In the data rows, 128 means zero.
Some points, each followed by its number:
[155 150 183 125 111 177 104 118 125 138 154 144 203 155 137 137] 0
[110 126 112 135 118 121 140 124 121 111 142 122 100 119 122 135] 1
[155 118 198 131 163 130 159 116 144 143 166 120 173 140 145  93] 2
[117 138 133 117  89 115 107 124 136 111 135 138 132 152 147 130] 3
[ 87  63  72 135  95 201 151  92 149 115 132  74 129 128 128  99] 4
[138 102 174 116 120 145 144 113 120 167 145 117 141 130  87 148] 5
[ 87 154 138  84  97 107 197  84 100 115 203 141  56 187  97 153] 6
[161 165 129 129 158 132  96 151 137 100 104 148 154  84 173  79] 7
[110 123 116 140 100 134 109 119 114  99 140 125 131 153 150 128] 8
[141 109 155 118 132 123 143 121 127 155 137 114 132 120 102 143] 9
[128 102 130 133 129 112 148 142 159 151  92 118 134 122 139 121] 10
[138 127 120 143 154 100 114 142 123 109 107 154 143 122 172  98] 11
[105  76 137 129  60 218 140 114 130 123 116  93 156 135  99 159] 12
[148 150 131 128 150 129 113 147 138 111 112 142 152 105 155  98] 13
[133 145 106 126 135 137  86 141 136 117  95 159 140 125 161 110] 14
[120 116 131 121 149 102 135 112 148 162 134 126 134 147 123 107] 15
[104 125 123 128 121 122 157 132 133 111 156 116 107 131 127 122] 16
[134 129 115 113 113 136 101 125 155 144 112 128 143 162 148 138] 17
[116 125 124 133 104 138 122 124 119 115 135 122 126 136 127 142] 18
[ 88  92  36 138 128  80 136 105 118  95 115  85  70  90 110 145] 19
[138 150 158 117 127 119 138 126 153 133 134 131 140 136 135 118] 20
[123 133 112 154 156  62 158 141 113 160 136  98  75  98  79 169] 21
[149 121 165 130 139 149 134 123 118 164 144 116 155 110  97 143] 22
[151 134 130 144 170 101 100 156 145 132  86 162 148 125 179  92] 23
[153 137 148 140 159 134 112 154 100 160 119 150 142 108 101 144] 24
[131 131 136 112 119 167 127 119 148  97 130 138 158 147 181  82] 25
[149 172 142  82 151  59 113 142 141 163  82 177 100 122 135 117] 26
[118 155 143 123 126  49 149 139 145 124 133 118  84  88 127 136] 27
[122 136 132 114 110 142 138 124 125 125 126 138 118 144 127 130] 28
[124 128 140 126 122 174 130 116 145  83 123 133 161 147 184  79] 29
[ 81 144 129  85  77 116 170  94 107  95 196 133  48 168  91 158] 30
[115  77 113 139 111 183 156 125 116 149 142 104 143 140 104 132] 31
[142 127 123 144 160 113 113 151 142 129  98 162 152 113 174  98] 32
[130 162  83  98 150  80  93 127 104 115 102 164  84 116 136 123] 33
[125 129 139 145 140 123 118 147 113 128 137 137 143 135 136 131] 34
[127 134 120 144 136  86 136 138 119 144 143 113  91 106  97 146] 35
[139 121 116 123 145 127 115 125 129 147 112 121 131 119 108 139] 36
[131 125 117 144 134  86 139 128 111 146 133 118  97 104  95 158] 37
[136 128 139 130 117 151 122 130 135 122 102 130 148 119 140 120] 38
[137 142 137 139 132 113 143 112 130 111 134  98 124 125 113 116] 39
[105 109 148 139  87 179 137 108 106 123 194 112 148 177 108 171] 40
[105 136  82 112 108 113 142 128 157  84 106 135 111 123 174  76] 41
[132 115 135 136 137 130 140 131 127 147 130 115 133 124 116 135] 42
[116 128 115 108 116 129 125 134 126 119 118 146 113 131 140 121] 43
[103 104  78 132  88 157 117 131 107 106  84 127  97 140 108 165] 44
[125 125 119 129 127 124 120 134 120 118 112 136 130 117 140 121] 45
[ 84 159  45  82  87  96 140 114 233  36  68 173  57 113 229  15] 46
[107 117  68 113 122  98 131 109 128  99 116 101  85 107 125 132] 47
[124 152 127 139 119 115 131 142 116 106 145 137 115 115 131 127] 48
[140 130 121 135 162 102 103 153 134 117  92 163 142 122 174 106] 49
[111 117 138 128  78 192 155 135  91 153 168 128 107 137  56 192] 50
[130 119 130 125 133 112 129 114 125 147 132 120 124 137 110 132] 51
[156 133 134 125 149 130  76 129 151 174 113 127 165 159 112 134] 52
[135 117 155 131 127 157 136 136 138 155 126 130 159 124 127 123] 53
[111 129 118 130 122 115 146 121 123 120 147 121 112 127 126 127] 54
[110 113  94 143 145 100 119 134 106 115 119 133 106 112 131 126] 55
[125 121 106 137 110 143 119 128 124  96 103 127 131 125 145 129] 56
[120 122 110 145  96 176 113 124 101  80  99 113 132 114 124 160] 57
[114 120 113 140 116 139 119 124 112 107 143 129 132 143 140 140] 58
[101 144  78  80  95 118 136 131 160 128 119 138  67 141 130 121] 59
[116 147 140 140 119 127 125 134 126  92 130 133 132 119 145 118] 60
[122 130 141 149 146 139 126 114 101  86 152 126 147 145 148 118] 61
[125 132 114 157 100 168 112 138 109  77 115 118 141 124 123 153] 62
[120 111 121 140 110 143 130 129 121 129 118 116 121 123 102 145] 63
[106 128 119 127 136  88 146 110 119  98 139 112  99 115 116 114] 64
Which three points above are nearest to each new point by angle? Their numbers follow each, nearest first.
[165 145 140 124 163 118  85 135 165 167 109 135 162 138 124 131] >> 52 23 36
[109 149 131 144 114 116 135 136 115 104 154 133 102 117 132 133] >> 48 1 54
[130 126 142 140 128 133 129 143 111 116 125 133 138 117 136 130] >> 34 60 62
[125 123 158 158 147 126 110 150 102 130 144 147 158 149 133 142] >> 34 24 0
[167 132 173 127 155 139 138 111 140 145 140 121 178 141 141 100] >> 2 0 53
[157 104 118 136 148 126 108 140 126 157 107 122 139 115 109 143] >> 36 24 52
[177 156 134 126 175 132  61 129 170 196 105 134 191 166  87 138] >> 52 36 17
[122 156 128 139 138 121 123 160 105 107 135 150 128 104 145 124] >> 48 60 7
[155 123 196 137 162 136 174 101 137 150 173 102 167 149 151  96] >> 2 20 53
[107 127 142 106  77  98 127 125 146 104 147 123 135 165 160 129] >> 3 8 18
[133 126 142  97 146  99 140  87 163 149 161 130 114 129 138 101] >> 15 20 2
[ 98 106  73 130  90 156 122 120  92  95  91 116  78 145  95 172] >> 44 63 57
[122 132 163 147 144 129 115 160 108 133 147 150 163 141 140 153] >> 34 0 24
[125 137 140 147 142 132 120 114 111 103 149 130 146 148 137 116] >> 61 34 8
[166 131 169 140 152 128 118 127 138 143 125 124 158 129 135 127] >> 2 0 52
[135 141 107 114 149 105 105 124 111 126 111 151 105 125 125 127] >> 33 26 55
[145 143 136 128 139 125  95 126 144 157 123 128 156 138 110 127] >> 52 36 0
[119 119 121 122 154 111 137 112 141 146 127 126 126 131 128 117] >> 15 51 10
[112 102  86 133 100 150 118 132 114 117 100 117 109 135 112 153] >> 44 63 57
[120 127 113 138 137 134 116 156 125 146 123 140 117 102 123 140] >> 24 55 36
[133 117 104 126 124 143 117 134 140 145 108 123 126 119 116 130] >> 36 63 44
[118 131 163 157 145 126 113 154  99 138 147 148 156 146 135 140] >> 34 24 0
[104 105  95 144 140 101 127 140 107 100 119 121 114 111 138 123] >> 55 19 47
[129 126 115 142 134 126 118 155 117 146 118 135 123 108 116 143] >> 24 36 37
[124 131 173 161 156 122 109 154  92 142 162 156 166 141 132 155] >> 34 24 0
[166 111 215 140 165 141 189 102 138 155 177 108 187 139 171  83] >> 2 53 20
[191 110 247 126 194 141 203  93 151 179 207  80 199 141 171  67] >> 2 20 53
[120 110 111 133 113 142 141 121 124 106 127 109 125 127 124 132] >> 4 57 12
[153 103 120 140 153 135 115 143 126 153 111 116 147 112 110 154] >> 36 42 24
[ 85 100  75 129  85 152 138 122 105  89 104 115  86 143 103 172] >> 44 63 18
[128 117 134 123 128 149 145 124 146 143 127 121 138 131 139 116] >> 53 2 25
[151  87 167 138 137 206 151 131 151 170 130 111 182 129 144 118] >> 53 22 2
[133 141 111 120 138 111 118 128 118 123 119 141 109 121 128 126] >> 33 26 55
[112 143 118  84 120 103  87 115 191 146 107 139 138 172 157 101] >> 17 3 46
[113 153 139 135 119 113 135 140 114 105 147 133 111 125 130 138] >> 48 60 1
[126 125 163 156 148 133 113 150 101 132 146 145 164 144 130 146] >> 34 0 24
[ 87 160 147 137 127 102 155 153 121  59 137 146 118 121 201  79] >> 60 41 48
[145 121 171 139 154 138 151 117 132 145 157 118 159 138 137 108] >> 2 53 22
[130 119  98 131 122 152 111 132 142 146 102 118 130 116 114 132] >> 36 63 44
[178 130 145 140 198 109  77 175  90 191  94 172 159  80  95 152] >> 24 36 52
[155 136 117  70 148 154  81 136 154 160  84 189 149 131 146 107] >> 14 23 52
[126 136 146 114 144  97 177 105 165 149 144 102 115 136 131  98] >> 15 20 39
[110 153 141 122 115 115 138 142 107 118 135 148 110 120 116 138] >> 48 30 6
[102 161 109 147 118 111 120 158  96  75 146 159 112  95 165 130] >> 48 60 45
[152 136 144 143 143 113 107 111 138 143 118 116 155 139 110 129] >> 52 36 22
[166 145 135 132 162 140  81 125 154 172 123 121 179 145 116 132] >> 52 0 36
[105 139  97  93 105 123 138 121 149 128 130 141  85 143 129 127] >> 59 43 30
[ 89 125  83 154  83 122 135 150 130  74  88 112  95 112 147 132] >> 56 44 47
